In the data rows, the value 128 means zero.
Here are some numbered points:
[159  67 209 126  62 203 153 186  96 157 124 188 125 145 128 117  74 129
 188 148 146 144 131 195 138 121 114 164 189 166  71 154] 0
[141 207 181 178 166 124  91 126 155 107 137  90  94  99 168 181  16 148
 148 100 112 197 128 116 115 136 153  20 164 200  87 133] 1
[209  96 161 137  92 166  96 113 114 129 135 216 171  58 186  68 125  94
  90 103 138 181 124 150  65 127 180 132 123 168 145 141] 2
[158 148 146 176  22 177 173 102 109 111 119 114 108  54 135 171  92 132
 101 100 113  97  59  87 179 113  75  66 116 171 134 226] 3
[168 149 105 158 113 174 132 126 120 101  95 121 178 102 135 114 113  84
 168 168 205 104  67 180 126 190 170 126  81 195  39 107] 4
[114 173 127 143 140  59 187 127 155  77   6  25  33 146  56 169  97 140
  82 120 130 158 124  80 209 147 128  87 130  91 145 127] 5
[136  61 160 159 151 183 125 142 134 161 121 171 112  53  81 102  97  45
 220 239 187 173 153 230  63 167 113 144 184 155  85  65] 6
[128  94 125 170  48  82 145 169 156 104  86 136 150  99 135 151  83 117
 202 153 193 148 155 163  81 147 178 105 136 138 110 117] 7
[ 93 189  63 118 180  95 193  68 185 127 128  63 107 122 150 166  72 163
 111 102 102 133 133  85 130 130 117 128 101 112 177 131] 8
[106 116  81 101 142 173 139 228  95 179 163 133 138 126 122  67 154 120
  73 112 163 114 179 112 166 123  45 142 138  96 163  98] 9
[112 167  52 119 181 152 151 154  39 143 156 167 117 147 105 110 170 198
  91  38  50 167  92  84 146  54 143 143 137 126 204 190] 10
[134 150 102  38 203  86 139 123  62 146 151 156 116 137 122  72 124 147
  46  47  44 149 139 103 217  69  88 139 109 171 172 140] 11
[115 205 135 184 182  35 137  98 157 124 109  94  66 123 122 181 130 140
 125 108 125 107 158  52 191 143  91  56 124 119 145 134] 12
[179  64 131 106 124 150  90 158  97 180 203 148 161 134  92   9 111  63
 116  99 123 152 153 190  83 108  94 201 120 139 134  92] 13
[117 193 128  50 142 141  79 177  64  79 101 166 156 179 131 137 203 135
 145 119 122 160  96 114 187  32  35 220 150 128 153  52] 14
[106 121 184 129  72 122 144 120 139 161 150 106 110   7 197 170  82  92
  71 159 221 148 116 140 115  40 169 105 131 204 130 102] 15
[167  87 109  75 109 127 124  82 105 173 113 178 171 128 178  79 107 216
  55  87  79 102  79 129  90  29 168 109  92 120 171 130] 16
[149 154  85  24 148 118 141 168 123 101 158 172 154  95 133  98 170 152
 110  97  62 119 127 104 128  22  60 139 121 163 168 149] 17
[167 130 175 170 144 175 180 150 125 109 113 120 107 151  53 112 131 155
  99 109 190 163 141  81  88 186 187 140 134 141 135 114] 18
[142 125 166 137 139 214  95 112  82 167 192 157 142 107 211  65 151 164
  87 178 119 101  58 103  89  93 136 147  98 167 145 181] 19
[101  50 103 164 140 139  74  58 148 193 191 177 167 100 132  76  87  97
 173 179 141 151 137 139  55 113 137 114 154 176 101  82] 20
[152 113 143 180 138 111 121 151 129  49  73 105  87 165 124 111 166 160
  97 104 152 100 162 114 153 147 148 135 138 104 137 115] 21
Which three points above are nearest to each new point, looking only along the 2 directions in which the numbered points spread most? Their numbers follow each, nearest first.
[ 92  94 182 100 116 157  68 191  93 172 101 138 124 151 159  59  80 148
 137 110 121 117 120 199 126 160 135 165 180 119  85 178] 2 19 0
[ 80 147  49 121 159  25 190  34 170  90 115  96 109 158 137 190 162 185
  84  89 111 108 108  55 132 148 123 142  53 114 171 139] 8 12 5
[100 100 108 168  70 169 144 143  79 173 141 151 176 207 169 125  83 107
  86 174 147 161  76 169 142 139 152 139 140 110 156 131] 2 15 19
[136 176 144 151  97 161 112 113  99 140  91 167 141  70 133 150 168 160
  95 157 166  81  85 130 120 178 148 147 122  78 146 147] 18 3 21
[116  81  87 101 134  71 135  76 164 143  70 144 134 165 149 159  58 112
 144 145 101 146 148 122 119 109 171 167 137 173 153 113] 18 3 21
[123  98 150  90 125 140 105 128 107 204 218 176 124 123 134  91 161 139
 137 158 106 138 149 113 100  92  79 131 124  96 186  75] 19 9 16
[129 123 124 158 142 104 174  96 158  95 116 117  64 198  80 179  84 148
  65 138 160 136  95 152 101 203 204 134  89  67 118 133] 1 3 21
[ 95  61 163 127  96 199 135 118 156 173 129 105 147  80 153 129 109  54
 173 187 212 129 121  94  83  69 175  69 143 131 100  50] 4 15 0
[118 140 143 194 127 119 173  71  87  69  54  94  82 152  80 215 110 154
 115 165 146 151 177 163 131 169 181 122 118  88 125 162] 1 3 21
[141 166 130 131 129 135 180  97  84 160 120  60 103 131 149 125 194 204
 144  86  80 189 153  74 195 116 116 166 137  88 187 171] 8 21 10
[125 127 104 150 193  93 169  99 178  46 126 117 121 193 164 109 128 190
 134 107 112  25 157  54 144 109 139 131 146 104 146 182] 8 21 3
[ 83 104 141 159 105  83 131 155 170 112  59  60  44 162 109 142 122 136
 158 137 161 123  89  88 114 128 189  69 143  98 124 106] 1 3 21
[ 90  95 109  78 104 133  88 162  74  88 204 202 202 176 140 108 177 112
 107 139 132 131 184 195 106 102  75 173  77 114 108 181] 19 13 16
[162 166 128 106 173  11 168  43 161 134 124  67  84 178 187 129 153 150
 196 106 130 116 155  25 167 162 115 118 125  82 181 193] 8 12 21
[126 197  71 149 190  53 164  68  90 122 103  90  76 122  93 195 152 133
  79 101  97 122  91  93 192 131 115  75 102  74 179 129] 8 12 5
[119  70 153 178  92 135 151  99 159 140 153 132 137 153 132 127  96  44
 141 212 186 209 100 154  93 147 157 116 147 163  24 104] 4 7 6
[116 113 109 124  68 126 112 160 194 130 134 192 129 147 137 142 147  97
 115 135 159 131 110 155  97 140 121 148 108 176  69  85] 15 0 2
[120 113 132 173 155  85 139 127 178  85 128 101  93  78 103 148 115 185
 136 103 128 137 205 104 169 194 206 129 139 126 102 153] 1 3 21
[120 169 142 106 117  43 179 148  91  98 137  47 134 178  83 195 173 135
 106  89  92  72 149 110 112 162  80 157 120  65 101 142] 8 21 3
[101 134  68 105 105 145  63 108 148 192 127 177 147 100 147  24  71 106
 189 135 117 141 128 159  99 121  59 107 116 164 115 106] 2 19 0
[142 111 118 110  91 127  80 193  79 155 177 174 141 158 138 140 144 111
 107 143 166 135 139 184  84 105 146 195 169 121  87 115] 2 19 13
[164 112 146 159  82  72 123 150 155 111 129 111 137 159  98 108 175 138
 112 127 122  79 142 113  92 149  65 158 149 154  81 135] 18 3 21
[199 178  93 110 139 122 141 131 158 153 151 161 122 146 152 165 156 113
  69 107  35 101 121  34 203  91 154  94  58 171 123 153] 8 10 14
[130 240 137 150 164  65 235 102 124  31 146   3 107 193 125 158 158 166
 126 135  97 114 225 112 162 152 148 120 104 131 140 129] 12 8 5
[185 142 117 151 162 102 230 129 166  65  67  99  81 126  77 178 108 137
 147 139 165 151 137 134 131 140 225 147 140 180 153 167] 1 3 21
[111 159 203 106  84 128 134 108 179  31  63  80  62 195  67 167 136 135
 169 133 109  75 153 133  94 158 170  78 182 181 164  87] 1 3 18
